(in the rows, 100 means zero)
Each named turn below is shown by a few rows before and after it. Which turns, in which order, take the first row of each later pair to the second? The first pair is answered.
turn q87:
[108, 115, 105, 117, 94, 96, 108, 76, 107, 111, 88, 117, 101] => [109, 117, 104, 116, 92, 100, 111, 77, 108, 113, 96, 117, 97]
[101, 98, 90, 93, 98, 111, 89, 90, 97, 92, 134, 107, 97] => [94, 89, 94, 96, 103, 98, 75, 80, 86, 85, 104, 107, 112]
[87, 108, 100, 93, 94, 102, 101, 123, 110, 108, 109, 85, 95] => [100, 95, 95, 89, 97, 102, 86, 109, 112, 97, 121, 85, 87]
turn q696:
[99, 77, 95, 98, 117, 108, 62, 94, 85, 71, 126, 88, 87] => [105, 130, 87, 95, 105, 117, 125, 84, 115, 104, 137, 105, 78]
[83, 112, 99, 124, 108, 109, 113, 93, 80, 111, 78, 102, 105] => [91, 101, 103, 128, 92, 107, 110, 116, 85, 119, 84, 90, 112]
[119, 90, 97, 90, 119, 75, 107, 81, 94, 85, 86, 105, 102] => [131, 99, 100, 92, 97, 75, 127, 103, 109, 107, 97, 98, 105]
[73, 95, 116, 102, 91, 82, 92, 108, 112, 103, 61, 91, 128] => [68, 112, 110, 98, 100, 86, 108, 90, 115, 103, 60, 103, 121]
turn q959:
[70, 111, 106, 87, 110, 100, 106, 97, 109, 90, 96, 101, 113] => [79, 117, 103, 89, 105, 97, 118, 87, 112, 99, 92, 106, 113]
[101, 96, 97, 93, 103, 96, 91, 111, 101, 89, 91, 103, 108] => [103, 100, 94, 94, 105, 95, 96, 102, 100, 90, 87, 108, 107]
[96, 94, 108, 88, 106, 102, 80, 126, 104, 86, 110, 110, 100] => [93, 102, 103, 89, 119, 99, 85, 99, 96, 81, 98, 123, 97]
turn q457:
[102, 102, 99, 92, 87, 101, 101, 104, 123, 103, 121, 93, 93] => [91, 101, 105, 88, 93, 92, 94, 98, 129, 98, 101, 92, 106]
[103, 87, 112, 90, 108, 97, 85, 97, 100, 86, 81, 96, 113] => [110, 96, 99, 94, 113, 107, 98, 78, 87, 87, 86, 110, 94]
[101, 100, 105, 95, 103, 108, 100, 110, 105, 103, 111, 101, 102] => [95, 101, 107, 94, 107, 103, 96, 106, 107, 100, 99, 101, 111]
[115, 90, 99, 109, 86, 92, 94, 102, 104, 105, 96, 96, 108] => [111, 93, 97, 109, 93, 90, 93, 91, 101, 101, 85, 101, 111]
Pairs:
(2 to 3 turns a pair)
[117, 80, 109, 107, 93, 112, 77, 101, 97, 88, 113, 93, 95] => [101, 97, 110, 98, 101, 119, 85, 107, 107, 85, 127, 96, 91] -> q696, q457, q959
[100, 104, 102, 119, 72, 107, 123, 139, 80, 125, 95, 101, 102] => [67, 101, 102, 114, 111, 112, 96, 118, 55, 92, 81, 111, 97] -> q959, q959
[123, 71, 89, 84, 107, 114, 76, 98, 107, 76, 130, 79, 65] => [118, 62, 108, 99, 79, 91, 78, 135, 106, 103, 81, 65, 105] -> q87, q696, q696
[82, 106, 95, 111, 113, 89, 98, 107, 88, 106, 78, 107, 117] => [81, 117, 95, 105, 105, 96, 112, 124, 105, 115, 102, 101, 110] -> q87, q457
[99, 100, 98, 111, 90, 119, 104, 126, 95, 107, 129, 87, 85] => [67, 120, 105, 95, 121, 103, 101, 86, 105, 88, 90, 100, 104] -> q457, q696
[96, 96, 97, 111, 106, 101, 90, 97, 81, 92, 90, 94, 102] => [99, 113, 94, 113, 98, 102, 112, 95, 87, 105, 86, 100, 102] -> q959, q87
[90, 109, 109, 119, 96, 90, 114, 103, 91, 111, 73, 117, 134] => [85, 110, 108, 110, 93, 113, 114, 138, 102, 108, 127, 103, 112] -> q87, q959
[96, 101, 108, 100, 90, 85, 104, 104, 107, 107, 79, 88, 117] => [94, 108, 98, 105, 106, 94, 109, 81, 92, 101, 74, 104, 106] -> q959, q457
[106, 124, 101, 89, 98, 107, 115, 97, 97, 98, 104, 93, 90] => [111, 101, 109, 87, 91, 93, 92, 104, 105, 93, 95, 79, 105] -> q87, q696, q457
[126, 94, 89, 99, 96, 111, 102, 90, 101, 102, 133, 101, 76] => [96, 87, 110, 87, 103, 80, 76, 88, 119, 89, 84, 88, 118] -> q457, q457
[110, 89, 99, 107, 94, 110, 88, 115, 81, 98, 108, 101, 90] => [100, 93, 109, 102, 87, 98, 89, 125, 100, 103, 93, 93, 111] -> q696, q696, q457
[77, 99, 109, 108, 107, 102, 87, 122, 88, 85, 90, 89, 100] => [83, 128, 103, 105, 103, 104, 125, 106, 103, 102, 92, 102, 94] -> q696, q959
[84, 108, 101, 90, 104, 127, 102, 98, 110, 101, 125, 95, 102] => [81, 106, 101, 90, 111, 113, 94, 72, 107, 92, 93, 102, 114] -> q696, q457, q959
[96, 93, 105, 108, 89, 103, 91, 123, 107, 110, 101, 97, 109] => [80, 109, 101, 109, 108, 113, 100, 107, 92, 102, 96, 112, 99] -> q959, q457, q87
[110, 101, 104, 88, 81, 100, 97, 124, 118, 111, 141, 80, 98] => [88, 104, 108, 86, 95, 107, 88, 129, 112, 97, 140, 81, 95] -> q959, q696, q696
[101, 101, 107, 86, 93, 91, 102, 114, 119, 100, 103, 98, 116] => [83, 109, 107, 86, 105, 94, 99, 106, 109, 93, 91, 105, 117] -> q696, q87
[83, 97, 111, 65, 100, 81, 80, 114, 143, 73, 115, 80, 126] => [86, 106, 109, 65, 93, 82, 97, 116, 150, 82, 120, 81, 124] -> q696, q696
[87, 106, 113, 99, 93, 82, 114, 98, 106, 109, 70, 104, 121] => [80, 106, 115, 92, 90, 102, 113, 131, 116, 106, 115, 93, 104] -> q87, q959
[94, 110, 100, 90, 104, 107, 104, 101, 111, 101, 100, 101, 101] => [95, 98, 102, 89, 107, 106, 90, 101, 106, 93, 105, 96, 100] -> q87, q696, q959
[80, 121, 107, 91, 96, 105, 117, 115, 115, 106, 110, 93, 94] => [90, 98, 106, 81, 101, 96, 87, 101, 124, 89, 119, 84, 96] -> q87, q457
[133, 106, 92, 127, 92, 102, 117, 72, 73, 118, 97, 113, 84] => [124, 110, 97, 130, 92, 98, 118, 77, 70, 121, 83, 113, 92] -> q87, q87
[87, 116, 97, 80, 107, 106, 110, 88, 124, 105, 106, 99, 104] => [97, 96, 93, 82, 113, 101, 87, 71, 114, 92, 97, 99, 105] -> q87, q457, q87
[144, 88, 85, 101, 82, 98, 102, 90, 114, 114, 137, 90, 88] => [115, 79, 109, 95, 80, 72, 82, 106, 125, 112, 91, 74, 133] -> q457, q87
[108, 115, 94, 120, 82, 111, 115, 103, 86, 109, 97, 107, 101] => [101, 95, 106, 104, 79, 94, 86, 114, 110, 98, 96, 85, 120] -> q457, q87, q457
[111, 112, 96, 96, 70, 96, 121, 90, 117, 116, 138, 96, 77] => [89, 107, 114, 86, 76, 65, 102, 84, 134, 109, 91, 86, 118] -> q457, q457, q959
[102, 115, 98, 97, 109, 83, 108, 83, 104, 93, 104, 105, 93] => [108, 107, 97, 104, 106, 79, 103, 82, 96, 96, 93, 106, 97] -> q696, q457, q457
[84, 107, 94, 91, 98, 98, 114, 92, 101, 92, 118, 103, 92] => [82, 108, 96, 92, 93, 98, 116, 101, 103, 96, 120, 101, 93] -> q696, q959, q696
[114, 76, 118, 119, 111, 90, 85, 112, 96, 76, 78, 92, 113] => [123, 119, 105, 114, 106, 109, 139, 106, 112, 97, 111, 109, 89] -> q696, q457
[119, 91, 99, 99, 82, 107, 109, 103, 108, 110, 118, 96, 99] => [118, 87, 93, 99, 101, 104, 97, 72, 95, 94, 103, 105, 95] -> q696, q959
[75, 119, 103, 100, 104, 113, 117, 114, 98, 102, 115, 105, 86] => [74, 110, 103, 103, 116, 96, 100, 84, 88, 91, 78, 111, 103] -> q696, q457, q959
[95, 86, 92, 91, 103, 101, 74, 77, 94, 83, 110, 98, 89] => [87, 91, 95, 88, 103, 106, 75, 92, 98, 84, 121, 93, 87] -> q696, q959, q696
[119, 96, 111, 105, 82, 99, 120, 116, 106, 111, 105, 91, 109] => [82, 110, 119, 100, 102, 103, 117, 122, 101, 99, 95, 94, 112] -> q959, q457, q87
[68, 88, 114, 87, 127, 102, 63, 108, 107, 70, 105, 85, 103] => [62, 122, 109, 92, 134, 97, 99, 76, 103, 85, 72, 109, 108] -> q87, q959
